Turns, then the turns between two rows, first turn first; the first pair answered
Z976:
[-36   9  23   4  -2  15   1  -6 -32 -18  -5  34  14  33  23 -11  18   1
 -43   5 -41 -20] => [-30   8  19   1  -4   9  -1 -18 -35 -22   3  28   5  32  25 -10  17  -1
 -42  -1 -42 -33]
[ 15  -2 -10 -17 -15 -36 -31   2 -27  12   0  23  -6  -4  26   6 -29 -20
 -17 -19   1   8] => [ 20   0  -6 -16  -9 -39 -30   2 -20  14  -1  17  -5  -3  28  10 -32 -24
 -16 -19  -1  14]
[  0 -10   7   3   6   8   3   9   3   7  -9  14  11  -7   2   2  -5  -6
  -1   0  15  -3] => [ -3 -12   5   2   0   8   0   6  -5   4  -3  17   6  -8   1   0  -4  -4
  -1  -1  17 -10]
Z974:
[ -1  -3  -7  -6  -4   0 -13 -14 -28   2   5   1  -9   6   3 -13  -5   5
  -5  -3  -3  -2] => [  1  -5 -11  -4  -3  -4 -12 -18 -23   2   5  -3 -10   3   5  -8  -9   0
  -5  -7  -6  -3]
[-13   1   0   9  -4   2  -5  11   5  -1 -16  13  25  -5   0   2  -8   5
   1   8  15  29] => [-10  -8 -12  13  -5  -2  -8   5   6   1 -17  10  24 -14  -2  10 -12   2
   1   2  12  27]
[-23  -6   2  11 -15  10 -13  22 -11  19  -6  23   7   3  -3 -18  13   7
   3  14   9  15] => [-18 -24 -19  20 -22  -6 -17  10  -6  24  -7  16   5 -17  -5   2   4  -3
   4  -3   0   6]
Z19:
[ 35   6  10 -20  25 -13   8 -40  17 -12  25 -45 -29   5  14   7 -13  -9
  -2 -13 -20 -34] => [ 16 -30 -27  10  -6 -24  -3 -33  11   5  10 -24 -16 -36  -1  34 -21 -20
  -2 -26 -20 -29]
[ 13   2  -5  -8  10 -12  -7  -7  -9 -18  18 -29 -15  25  21 -17  -7 -28
   6 -13 -12 -43] => [ -1 -28 -32  21  -3 -23 -11   5   1   2  -1 -15   5  -6  11  11 -18 -42
   5 -22 -14 -23]
[-20  23   0  -6 -14  26  -6   4 -41  -4  23  29 -17  17  -4 -46  31  19
   0  20  23 -28] => [-35 -18 -23  38 -13  11  -3  38   0  31 -18  41  25 -17 -13  -3  11  -3
  -2  12   8  28]
[-24   2  11  12   6 -10  -2  16  17 -28 -13 -16 -21  46  26   1  -2 -18
   8  -6  -4 -21] => [-34 -13 -12  20 -17 -15 -12  10  -5 -25  -8  -4 -26  24  15   8   0 -18
  11 -13   1 -36]

Each pair is two turns apart.
[-11  23   2   9 -13   3 -11  15 -10  -7  -1  31  25  -1 -11  18   3 -13
  -7 -12   7 -12] => [  4  22  -3   3 -12  -7 -11  -6  -9 -13  10  15  15  -3  -5  22  -2 -18
  -6 -22  -1 -34] : Z976 Z976
[ 20  44  40  -6  35   2  12 -16   9  -1  -6 -19   4   0 -14   3 -12  -7
 -17 -12 -26 -20] => [ -2  29  12   2  -7   7  -4 -22 -40  -3   3  11  -9 -26 -33   0  -1   4
 -15 -13  -9 -47] : Z976 Z19
[ 30 -19 -11  11  17 -19  12  -3  24   8  -7 -23   9  -4  -2  28 -14 -25
  -4 -18 -14   7] => [ 36   8  17  -8  31  -5  18  -2  24  -4   0 -30   1  28   5   4  -5 -14
  -4  -6  -8   8] : Z19 Z976
[ -4 -12 -12   8 -10  -5  -2   2  -4  12 -10   8  -3  -8  -9  20  -7  -9
   7   1  -5   0] => [ -3  11  16  -5   7   6   7  11   2   5 -11   4  -1  18  -1   1   0   1
   4  15  -2  10] : Z19 Z976
[-23  -4  37   4  29  36 -14  13  -3  25  18 -11   9  27   6  -6 -25 -15
 -14  36   6  37] => [-33 -30   8  24   6  31 -23  16 -13  37  11   5  18  -2  -5  12 -30 -21
 -14  26   8  38] : Z19 Z19
[ 33   6 -18 -19  13 -18  15 -30  19  -8  12 -30   1  15  10   7 -16  -9
  -5   8  -2 -30] => [ 23 -14 -30   3   9 -23  16 -12  34   9  -7 -19  21  -3   4  27 -25 -19
  -7   4  -5  -9] : Z19 Z976
[ -8  -4  17  -4 -34  17  -1  -4 -11 -25  20   4  -8  13   7  -1   0  21
 -29   1  19  -7] => [ -8 -29  -2  17 -32   1  -2   2  15  -7   3   1   9 -10   4  27 -14   3
 -29 -12   6  12] : Z976 Z19
[-11 -30   3  25  -4 -14 -17   5  -3  36   4 -19   8  25  16   7  -7 -31
 -18   9  -3  16] => [ -5  -7  23   5   4  -4 -13  -1 -11  21  18 -26  -6  47  22 -11   1 -20
 -16  17   1   4] : Z19 Z976
[ 13 -16 -26  10  26 -35  13 -12  19 -12 -22  -9 -15 -14  15  10 -12 -10
 -13   7   0   7] => [  0  11   6  -2  31  -6  16   7   7 -22 -23   6 -13  12  15 -20   5  11
 -13  30  18  21] : Z974 Z974
[ 15   3   2 -12  12  -4  -1 -13  11  -9   1 -14  -3   4   5   5   1  -2
   2  -7  -7  -6] => [  6  -1 -10 -11  -5   0  -7 -15  -9 -12   6  -1  -8  -6  -3   0   6   3
   4  -6   0 -19] : Z976 Z19
[-11 -23 -30   5 -20  -6 -42 -25 -24  17  -8 -16  25 -13  19  37  -5 -18
  -2 -42  18  -9] => [ -6 -22 -18   8  -2 -10 -34 -14   2  25 -21 -26  38  -4  26  43 -12 -25
  -5 -39  11  14] : Z976 Z976
[ -1   5 -13   0 -19   5 -11 -12 -30 -17  24   1 -18 -16  -2  -6  12  14
  -3  -6  13 -26] => [  9 -11 -13  20  10 -12   0   7  30   3  -7 -14  15 -18   8  24  -9  -8
  -7 -12 -10  20] : Z974 Z19
[ 23   4 -13 -14   2 -23  26 -11  19   4 -14 -25   3 -12 -19 -17 -35  -2
   3 -32 -31  20] => [ 24  16  -1 -23   8 -15  28 -11  19  -1 -10 -29   1   0 -16 -26 -33   1
   4 -24 -30  20] : Z19 Z976
[ -9  -8 -14  11  16  -8  12  15  29   2 -19 -10  16 -18  -4  18 -19 -10
   5   2 -16  44] => [  8  32  13 -28  26   7  12 -14   6 -27  14 -27 -19  18   5 -19  -3   9
   8  10  -7   6] : Z19 Z976
[-14  -7 -17  36 -21 -12  -8  -2 -27   8  23  44  -4  -8  -4   4  -4   4
  10  -1   5  23] => [-12  16  15  23   1   3   3  13 -15   1  21  41   3  21   4 -16   1  11
   8  17  10  40] : Z19 Z976
[ 25  40  31 -17  16  -8 -24 -33 -14   9  58 -35  -1  24  23 -24  12  17
  39  -3 -18 -27] => [  8 -21 -29  35 -13 -34 -33 -18  -1  45  27 -15  29 -39   5  30  -9 -10
  37 -27 -28  -2] : Z19 Z976
[-22  10  -9   3 -33   3  -2 -18 -40 -22   1  24  -8 -14  14 -14 -16   5
   7  -6  28 -26] => [ -4  -7  -9  25   0 -17   9  -7  25   0 -25  -1  20 -18  28  21 -42 -22
   3 -20  -1  16] : Z976 Z19
[  1 -10 -43  12  12   0   6 -35  26  11   5  -6   5  -2  18  25  11 -19
  -9 -41 -46   9] => [  0  34   5 -17  26  28  12 -26  11 -11  16  -3  -6  43  23 -20  30   7
  -7 -10 -28  12] : Z19 Z974
[  8   2  14 -11   8  11  11   2   5   5   7 -20   2  16   1   9  -8 -15
  -3  -2  -7  -2] => [  4 -13   1   2   3   6   9   5   7  12   1 -12  10   3  -3  21 -14 -22
  -4  -8  -9   7] : Z19 Z19
[ 19  11  -7 -17   6 -24   3 -42  -4 -20   6 -29 -22   9   6  27  -1   7
  -5 -18 -19 -31] => [ 21  14   5 -13  26 -25  12 -28  19 -14  -8 -35  -7  18  11  29  -8   1
  -7 -14 -26  -7] : Z19 Z19
[-29 -11   6   7 -33   6 -12   6 -24   0 -21   5  -6  -8  -4  -8   1  15
 -13  21  19  31] => [-12 -28 -18  11 -36 -15 -15 -17 -17   4 -13 -14 -14 -27  -2  13 -12   0
 -13  -2   4  15] : Z974 Z976
[ -6   2  -6  14   9   6   5  17   7  12 -10   8  20   5  -4   2   2  -4
  -6   5   1  22] => [ -6  -9 -23  18  -6  -3  -1   4  -4  13  -5   9  11 -12  -8  12   1  -8
  -4  -6   2   6] : Z976 Z974
[  2   3   8   4  20   3   2   9   2  -1  11  -1  -3  15  10 -11  -5   1
   5  16   9   0] => [ -2   3   5   3  11   4  -2   8  -7  -2  12   5  -5  13   8 -14  -4   3
   6  18  14  -6] : Z976 Z976
[-20  -3  -4  -2 -16  -6  -9  -3 -15   0   2   5   8  -1   0   7  16   4
 -11  -1   9  -5] => [ -4   2   6  -5   6 -11   0  -3  13   2  -3 -14  13  12  11  12   8  -4
 -10  -4  -3   7] : Z974 Z19
[-32 -23 -10  31 -10  -7   1  21  22  26  -1  20  18 -41  -5  31   8  -6
  10  -5  -1  24] => [  7  28  35 -22  24   2  11 -21  20 -14  38 -25 -21  17  20  -8  18   7
  11   2  -6 -18] : Z974 Z19
[ 16  -9 -12  10  11 -20  -3 -13  24  15   0  -9   2 -12  10  17 -12 -11
   3 -18 -19   2] => [  2  23  27  -5  18  11   4  11  12   3  -1   9   5  20  10 -18   7  11
   3  13   1  18] : Z974 Z974
[ 33  23  14  -5  33  -7   3  -6  48 -31   0 -82  10  36  25  -7 -24 -20
   2 -13 -15   0] => [ -7  15 -23 -10 -41  12 -24 -22 -56 -47  30 -28 -24   5  -5 -33   6  11
   8  -6  23 -59] : Z976 Z19
[ 14  -5  -1  -3  -1 -12   1 -19  28   7  -3 -14  27  -1  23  14 -10 -14
  -6  -3 -10  -2] => [  9  14  10 -22  -9   4  -2 -26  -5 -10  13  -7   7  13  22 -14   6   4
  -4   8   6 -26] : Z976 Z19
[ 16 -23  20  23   9 -23 -20  21  15 -14   8   0   7 -16 -12  -7  29 -15
  -1 -10   2   7] => [ 13 -16  28  19  11 -19 -16  26  15 -17  10   1   8  -7 -10 -13  30 -12
  -2  -5   2   9] : Z974 Z974
[ -2 -39 -22  22 -37 -47  -8  -2 -10   7  19  -5  -9 -36  -9  20  13  -5
  33  -9 -17 -17] => [ 13  -4   7 -12 -24 -34  -3 -21 -20 -17  42 -24 -32  -2   3 -11  26  11
  34   0 -10 -41] : Z19 Z19
[-50   3  12   3 -51   9 -29  25 -59  43 -13  43  -1 -11 -21 -12 -18  32
 -17   6  36  57] => [-24   2  34   9  -2  -8 -11  36  15  56 -37   7  26   5   0  13 -38   8
 -21  -1   8 100] : Z976 Z19
[ -7  23 -10  14  12   1   7 -10 -26 -12  20  20  -3  20   5 -18  -8  27
   9  -6  19 -16] => [ -7  -4 -32  39  11 -17   8  -3  -4   8   2  20  14  -6   2  14 -23   9
   8 -20   5   4] : Z976 Z19
[ 20  25  27 -25  33  -1  19  -6  26 -18   6 -37  -6  38  16 -11   0   4
   7   4  -8   4] => [-13  27  32 -14  16  22  16  29   5 -14 -10   8  10  34   4 -26  13  20
   6  27  15  27] : Z976 Z976
[-20  12  -1  32 -19   8 -15  -9 -11  -4 -12  15  -1   4 -20 -28  22  -5
 -24  19   0  16] => [-11   7  -1  40  -5   0 -12  -4  16   4 -24   6  11   4 -14 -15  12 -17
 -26  13 -11  31] : Z976 Z19
[  1  -1  21  18  35   4  13  30  57  10 -30  -6  35  13   8  14 -12 -21
   0   4  -9  53] => [-12  32  21 -23 -13  32  -9  -4 -44 -29  22  18 -22  22  -5 -40  26  20
   6  16  27 -29] : Z974 Z19
[  1   3 -10 -13  -8  -7  -7 -17 -23  -5  21   0 -25 -24   7 -16  12  15
   1 -15   0 -38] => [-16 -18 -11  22   1  -8   0  27  15  21 -19  17  18 -39   4   6   1   2
  -1 -10  -5  21] : Z19 Z976
[ 22   5 -24 -17   3 -18 -17 -37   0  -8  27 -27 -21  -9  14   6   0 -13
 -11  -8 -23 -30] => [ 13  34  22 -26  33   4  -4  -1  23  -9   7 -22   1  29  22 -16   9   0
 -13  23 -14  15] : Z976 Z974
[ -2 -20 -48 -18  -7  -1 -18   1 -47   8  21   4 -21 -15 -25  -5  -7  -3
 -23   9   5 -40] => [ 16  17  -4 -44  29  11  -5   1 -25  -6  27 -19 -26  30  -7 -29  -2   5
 -25  24   0 -33] : Z19 Z19
[  2  11   9  -2  19   0   9  11  33   3  -5  -9  16   8   9  -1  -5  -8
   0  11 -12  24] => [-15  17   3 -10 -11  14  -1   4 -18 -11  12  16  -6   4  -3 -23  14  12
   3  20  12  -8] : Z976 Z19
[  0  22  30  -7  18  13  12  15   7  -1 -10  -2   2  23   8  -5   7   7
  -7  14  -1  27] => [  6   3  -7 -11 -17  -6  -4 -27 -29  -8  16  -7 -27  -5  -1   3   7   4
  -4  -9  -3 -27] : Z19 Z976
[ 14   1   9  -5  10  -2   9 -15   7   2   6 -16 -18  13  12   2  -5  -8
  -5  -8  -8   2] => [ -6 -13 -12   8 -19   2  -1  -7 -19   8   4  11 -15 -12  -4   3   2  -1
  -3  -7   3  -3] : Z974 Z19
[-17   6   4   5 -10  15  -8   1 -10  14   2   8   0  -4  -5  -4  10  14
 -11  -4  18   7] => [-15  -2  -1  12  -9   9  -7   5  -3  20  -3   7   6 -11  -6   7   6   8
 -11  -7  12  12] : Z19 Z974
[-14 -20 -11 -23  12 -18 -11   0  34  13 -12 -23 -21   6  15  13   1 -23
 -12   9  -7   3] => [-12 -10  -3 -30  15 -13 -10  -4  30   6  -7 -27 -29  15  18   4   4 -17
 -11  12  -5  -3] : Z19 Z976
[-14 -18  23  12   2 -34 -15  14  37   8 -23 -23   7 -42 -28   9 -27 -11
   5   6 -15  36] => [-12  26  60 -28   9  -7 -12   6   6 -21   2 -23 -20  -1 -20 -38  -6  17
   7  28   4  12] : Z976 Z19
[  2   0 -11   5 -10  15  -6  -8 -44  13  12  53  41 -17 -15  -5  -9   6
  14   9  24 -25] => [ 31 -14 -26  10   6 -15  -5 -33  -9  19  11  16  40 -25  -3  24 -30 -18
  12 -17  -4 -31] : Z974 Z976
[ 19   6   7   1   5  -6   8  -8  13  -5  13 -10  -8   4   6   7  -7 -18
  13  -2  -1  -6] => [  3  -5 -10   8 -16  -3   1  -3 -11  -2  14  11  -7 -12  -5   7  -2 -13
  12  -1   8 -12] : Z974 Z19
[-25 -34 -47  53 -39 -22  -1  51  -4  31 -79  48  59 -39 -42  62 -16 -54
 -25 -26   9  28] => [ 23  71  77 -28  58  14  34  45  41 -16 -56 -16  40  88   7 -14   1 -26
 -27  16   6  37] : Z976 Z19
[ 13 -10 -20   6 -14 -17  -5 -14  11   4  -7  -2  -7 -10 -17  12  -3   3
 -15  -6 -13  -2] => [ 22  13   4  -9   5 -10   2 -16  20  -6  -2 -15 -11  16  -9  -2  -1   7
 -17   2 -13  -2] : Z976 Z19
[ 24  -7  -3  11   0 -13  12  -5   5   4   4  -9  -7 -11   8   4 -14  -9
  -6 -29  -6 -25] => [ 16  18  27  -2   9   7  16  12   0  -5   1   1  -3  17  12 -22  -1   8
  -6  -6   6 -12] : Z974 Z974
[ 0 -9 12 -1 -1 -4  3 16 18  5 -3  8 21 14 -6  4 -3  0  7  8 13 19] => [-6 -2 14 -9 -9  4  0 11 -1 -3  6 17 12 16 -8 -8  5  9  7 13 20  7] : Z976 Z19
[-28  -8 -16  -8 -27 -17   8  11  -9   6  11  19 -24 -10  -6  17  12  11
  30  -9   3 -13] => [ -8  -3   2  -8   6 -24  21  15  37  13  -2  -8 -10   6  11  26   1  -2
  28 -13 -14  14] : Z976 Z19
[ 11  10 -18  10   0  12 -15  19 -16 -23  -4  14  -4  -1 -29   5  31  16
   5  33  24  15] => [ 11  -4 -32  24  -5   0 -16  18  -6 -14 -11  10   4 -17 -30  22  22   5
   6  22  17  22] : Z19 Z974
[-28 -19 -30  40 -36  -9   6  17  -2  28 -27  33  12 -29 -27   7 -15   2
   3   0  22  27] => [  3  29  31   8  26   1  28  18  47  13 -25 -11  13  34   2 -15 -15   3
   1  17   7  48] : Z976 Z19
[-15 -12  -3   4  -1   3  -3  12  -9  11 -11   8   7  -3  -6  10   6   1
   4  10   2  17] => [  1   7  16 -14  19   3   0   0  -3  -2   0 -11  -5  18   6  -1   8   6
   5  10  -3   7] : Z974 Z19
[ 11  -5  -2   1   2  -2  13   9  23   2 -17  -1  -4  20  14  21   1  -6
  -9  -7  -9  16] => [  4  10   5 -11 -12  13   7   3  -7 -11  -2  10 -22  27  10  -3  16   9
  -7   2   6  -6] : Z976 Z19
[ 22  25  19 -31  64  -3  16  -8   3 -33  33 -29 -34  31  28 -26 -11   9
  11 -14 -22 -12] => [ -6  29  38 -13  64  20  21  41   8 -20   4   5  -3  36  18 -32  -6  18
   8  13  -8  37] : Z976 Z976
[  6   9  34 -46  28  16 -13   6  36  -5 -21  -5  -3  42  31 -13  15  25
  23 -10  -4  42] => [ 13 -20 -23 -43 -17 -10 -33 -44  -7  -9   7 -10 -38  -1  18   8  11  18
  26 -45  -7 -24] : Z19 Z976
[ 32  -6 -17 -21   6 -15   5 -32  20  -6  36 -41 -21   5  29  16 -11 -20
   2 -19 -19 -26] => [ 18 -24 -19   7  14 -16  10   2  50  17   3 -27  12  -8  24  38 -21 -31
  -1 -15 -24  25] : Z19 Z976
[ 13   5   8  -9   1   3   1 -11  -8 -25  12  -3 -14  -2   8  -3   1   5
   5 -11  -2 -20] => [ 10 -13  -6   7  -6  -6  -2  -9  -4 -15   3   2  -4 -21   3  15  -8  -2
   4 -19  -6 -13] : Z976 Z19
[-13  -8 -10  -1 -16   6  -5   3 -20  -8  -5  19  -2  -8  -4  -5  -3   8
   5   3   6 -13] => [  7  -5   7   0  17  -2   5   6  22  -4 -14  -7   8   6  10   5 -13  -4
   3   0 -11   9] : Z974 Z19
[  4   6  12 -37  -1 -30   0   1 -17  14  21 -41 -13 -34  -3  12  24  -6
 -17 -15   5 -10] => [ -4  -6  11 -20   4 -29   3  23   4  27  -1 -32  10 -38  -5  25  17 -12
 -18 -11   1  19] : Z19 Z976
[ -5  31  30   5  -5  20  -6  12 -21 -32 -10  13 -13  11  29   0   6   2
  -5  14   0  21] => [ -4  10  -6  13 -30   3 -17 -12 -41 -30   2  14 -24 -19  22  16   1  -8
  -4  -6  -5  -6] : Z19 Z976
[  3  -9 -26  -4 -19   3  -4 -19 -37 -10  45  -2 -22 -16  -7 -16   6   2
  -2 -10   8 -41] => [-15 -28 -19  34  -3   5   7  38  11  22  -6  20  30 -25 -10   7  -8 -12
  -5   1   2  36] : Z19 Z976
[-16   5   9 -19  22   5  21  20 -18  15  20  13  15   0  -5 -13  24  41
  -1  39   2  19] => [-12 -10 -20 -18   0  -7  11  -6 -40  11  38  11  -4 -24 -12  -3  22  38
   0  20  -2 -14] : Z19 Z976
[  7  15  18 -21 -18  42  -6  -8 -18 -13   9  -6 -10  21 -12 -26  -4  25
  -6  -3  -3  15] => [ 19  16  17 -24 -10  34  -3 -21  -8 -15  12 -21 -14  22  -4 -22  -9  18
  -5 -12 -11   7] : Z976 Z976
[ -1 -21  17  25 -31   9  -2   6 -18 -10   6   9   0  -9  -8 -10 -29  29
 -18   3 -28  16] => [ 16  -9  33  14  -8   4   5  -2   2 -13   7 -12  -2   9   4 -12 -32  25
 -20   2 -37  16] : Z974 Z19
[ 20 -11   4   0  28 -11  15 -31  19 -22  15 -39   5  12  15  11   1  -4
   1 -23 -10   3] => [-12 -10  19  16  23  14  17  16  15 -11 -12   2  34  14   3   1  10   7
   0   3   8  48] : Z976 Z976
[-15   2   2   6  -5  13   5  11 -28   1 -10  13  -2   1 -18  -2   6   0
   3  13   3  14] => [  4  -1  -9  -3  -6   0   1 -17 -30  -7   8  -7 -21  -2 -12   4   3  -5
   7  -3  -8 -14] : Z976 Z976
